In the rows, zero is written as 128.
Turns in one plane each, and the order they were made in; the first pair answered:
turn Z275:
[155 120 137  80 123 139 101 154 130 136 105 102 128 138 173 124 121 154
 113 136 158 116 107 129 149 152 118 149 130 158 146 115 124  97]  ->  [136 124 137  78 117 143  98 151 133 131 129  93 122 132 166 112 139 129
  95 139 153 128 123 140 147 170 103 136 129 161 159 136 125  97]
[148 102 139 136 122 117 137 148 110 162 103 155 144 141 122 133 120 143
 127 148 165 117 114 111 138  92 146 139 138 118 128 107 114 133]  ->  [137 132 153 159 112 148 126 131 106 142 105 122 126 137 153 121 107 121
 100 166 172 120 129 149 144 125 144 109 155 157 118 130 121 143]
[102 121 174 102 121 107  95  93 105 140 159 154 108 136 157 140 121 113
 124 162 123 129 179 108 152 147 100 102 130 132 105 127 103 131]  ->  [102 108 165  93 124 106  91 102 110 142 172 155 118 132 146 158 125 122
 132 154 120 133 181  93 147 141  99 115 123 119  95 119 100 131]
turn Z398:
[160  87 139  90  97 105 117 151 147 154 148 148 138 133 114  98 172 178
  88 128 123 158  89 118 148 133 115 131 125 134 190 101 113  91]  ->  [146  91 156  89 109 106 114 153 156 161 144 136 151 132 130 110 152 186
 108 143 132 161 110 118 150 137 115 148 135 118 173 122  83  78]
[118 146 141 174 104 151 142 100 129 122 101 149  92 114 150 133  82 136
 120 139 154 112 104 137 154 135 174 101 139 161 140 110 126 162]  ->  [134 132 114 154  91 136 141 103 124 119 124 165  79 105 111 117 108 120
 115 123 122 132  87 124 135 133 165  94 127 154 153  90 162 167]
[137 126 141 136 113 128 123 118 135 144 118 119 128 148 127 127 114 135
 101 133 136 120 131 116 113 141 146 131 114 132 128 128 143 137]  ->  [133 116 132 131 116 123 126 122 143 137 110 133 126 152 125 127 127 134
 111 131 125 123 129 117 110 131 141 130 115 128 133 124 146 130]
turn Z602:
[129 130 105  78 117 109 117 140 150 131 143 102 136 105  99 127 164 130
 131 105 107 148 116 124 122 126 106 143 116 124 142 136 145 121]  ->  [116 161 125 119 129 133 135 124 161 113 135  82 118 102 102 137 139 109
 133 115 114 140 131 152 125 127 109 127 118 149 114 162 153 127]
[105 103 128  99 132 130 106 142 126 141 168 104 156 106 147  97 152 153
  94 140 133 141 140 112 124 157 122 146 124 100 148 137  92 100]  ->  [ 91 134 141 123 151 141 122 123 144 138 163  75 151 100 149 118 130 138
 105 147 143 146 161 136 123 150 118 142 134 113 126 165  96 109]
[ 81 123 164 155 135 113 128 101 101 120 125 115 130 109 159 136 115 125
 113 154 146 143 167 149 127 112 150 113 121 102 107 106 100 147]  ->  [ 95 102 152 134 118  91 115 113 102 130 128 143 141 106 158 124 124 126
  99 160 140 140 151 121 129 107 154 114 122 101 125  92 100 149]
[ 50 130 145 139 115 167 125 122 155  96 152  87 107 105 141 148 110 125
 115 157 110 142 166 162  96 174 118 132 109 125 114 135 145 130]  ->  [ 66 100 124 129  82 156 109 127 126  99 155 130 103 122 152 118 119 125
  82 169 112 134 154 134 105 183 133 109 117 114 129 103 151 147]
Then:
Between the rows of a pair lie 2 to 3 turns.
[101 155 146 177 124 116 156 134  54 119 141 161 127 118 118 169 132  81
 126 154  87 108 127 153 104 119 157  86 144 129 100 103 159 157]  ->  [ 85 172 160 163 156 115 158 135  82 114 133 112 145 109 105 196 135  93
 163 137  82 126 142 161  96 107 136 120 136 118  93 123 136 120] => Z602, Z602, Z602
[ 87 128 133 178 106 140 142 109 129 126 148 116 112 113 130 125 116 105
 100 126 119 126 155 135 104 171 123 102 147 119 119 156  93 131]  ->  [110 104 121 129 126 113 139 145 146 148 129 127 140 121 111 163 144 147
 143 101 127 137 138 100 106 138 126 152 134  82 118 129  84  93] => Z602, Z275, Z602
[126  82 120 168 119 125 115 147 107 167 152 141 132 117 111 104 128 110
  68 138 127 136 131 106 105 133 108 145 147  58 136 105 101 138]  ->  [112 103 133 181 110 142 112 133 105 144 153 128 115 106 129  90 114  93
  46 153 135 134 136 127 107 147 109 128 147  81 136 124 108 143] => Z275, Z275, Z275
[121 129 105 194 140 113 140  94 114 124 171 171  90 119 125 137 113  82
 157 118 101 141 138 136 137  86 154 105 122 127  81 117 153 150]  ->  [119 120 125 143 178  96 136 120 136 157 166 140 122 122 132 171 126 129
 189 117 132 153 144 120 134  77 142 153 118  95  79 125 104  89] => Z602, Z602, Z398
[122  75  93  27 133 100 130 176 139 123 181  93 141 114 102 104 177 144
 117 129 120 160 130 117 148 133 106 157 112  91 181 127 141  81]  ->  [ 72 144 165 123 165 157 154 137 150  97 141  52 113 118 161 128  90 118
 142 174 156 133 184 198 162 143 129 136 139 140 131 181 112 111] => Z398, Z602
[103  88 109 107 134 149 115 147 111 151 172 106 119  45 114  84 156 126
 119 107 129 138 171 130 107 158 111 164 104  76 157 116 107 119]  ->  [ 77 114 137 155 134 174 127 130 105 146 151  96 108  57 140  95 111 121
 116 134 160 123 200 158 119 175 119 150 124 102 132 139  89 131] => Z398, Z602
[113 111  96 123  94 152  96 132 100 102 120 116 103 106 161 104 129  94
 115 137 144  90 148 155 133 178 147  97 135 153 150 121 130 121]  ->  [101 136 108 117 115 154  92 137 127  97 111  78 106 101 159 130 126  91
 146 122 136  99 169 174 127 180 139 113 132 159 132 155 120 109] => Z602, Z602, Z602
[145 132 112  86 169 127 130 154 164 136  78 106 144 142  86 170 141 175
 171 103 132 130 131 136 102 104 118 171 108 106 127 123 121  98]  ->  [117 171 150 131 160 170 129 129 167 109  69  76 123 140 137 168  99 162
 138 145 159 120 155 185 114 137 123 135 121 155 114 169 114 111] => Z398, Z275
[138 124 108 176 115 118 149 139 101 117 146 195 103 134 112 103 143 113
 108 112  97 139 122 103 110 116 135 113 117  98 110  86 153 155]  ->  [125 121 108 174 112 124 146 126 107 115 162 179 106 120 112  91 153 106
  99 113  94 139 123 115 110 122 117 107 114 101 108 107 150 154] => Z275, Z275, Z275
[103 102 106 112 131  99 122 143 139 166 172 108 139  76  98 111 164 116
 111  89 109 150 133 122 121 138 114 150 104  87 149 129 109  92]  ->  [113  88  93 141  98 109 120 131 105 155 175 143 126  90 116  86 148 110
  69 119 113 129 114 104 122 150 129 113 119 108 156 104 128 128] => Z602, Z602, Z602
[ 97 112 149 145 109 136 123 128 113 139 158 121 155 126 150 101 123 129
 112 154 146 132 136 139 148 145 125 116 152 105 130 123  82 143]  ->  [111  98 125 132  96 130 124 136 103 136 178 137 154 122 125  93 153 113
 105 135 121 142 116 120 124 135 112 109 143 105 150 102 105 155] => Z398, Z398, Z398
[124  89 120 181 129 131 159 126 133 145 103 193 137 136 141 108  92 161
 134 140 181 132 128 113 153 129 137 122 146 109  89  78  96 145]  ->  [117 106 133 169 156 128 156 129 164 147 101 152 141 122 122 134  93 176
 166 130 179 150 145 126 143 118 118 156 152 100  76 111  91 111] => Z602, Z602
[113  93  97  91 132 120 109 111 147 128 182  90 153 100 113  93 169 121
  92 119 112 154 144 138 120 144 125 134 100  96 144 133 115 110]  ->  [104  84 111 124 154 109 125 109 145 142 161 113 171 110 119 132 144 148
 131 135 133 158 147 118 121 109 142 155 117  65 113 126  79 100] => Z398, Z602, Z275
[142 115  97  86 125  98  96 170 130 115 166 136 137 118 105 111 166 130
 111  95  89 139 120 133 110 118 102 116 118  81 149 108 164 121]  ->  [119 159 157 120 170 132 116 148 161 107 140  76 145 111 123 149 119 134
 151 103 119 146 157 190 120 130  93 129 132 108 107 164 133 111] => Z602, Z398
[151 137 126 138 118 125 151 131 133 136 135 137 106 147 104 147 135 131
 154 109 118 116 108 118 118 115 128 158  96 114 122 114 166 135]  ->  [136 136 115 134 125 122 140 126 137 134 161 120 123 123  90 135 143 119
 138 100 101 133 119 126 112 124 113 151  92 112 122 136 159 122] => Z275, Z275, Z275
[ 98 104 174 154 127 162 127 123 133 125  99 118 109 117 172 115  85 124
 123 181 183 105 171 143 167 178 156 124 143 143 126 131  73 127]  ->  [131  94 106 136  78 141 123 123 110 105 128 166  84 113 117  72 132  85
  90 138 112 114 125 104 144 181 151  88 123 158 165  92 161 163] => Z398, Z398
[137 145 123 120 136 146 125 107 144 124 147  77 143 115 146 159 113 113
 139 140 113 128 136 155 165 153 118 141  91 166 119 166 135  86]  ->  [151 147 130 161 130 147 141 106 127 126 108 118 138 143 141 170  85 122
 162 148 130 110 129 144 166 126 137 132 113 169 104 153 136 117] => Z275, Z275, Z602
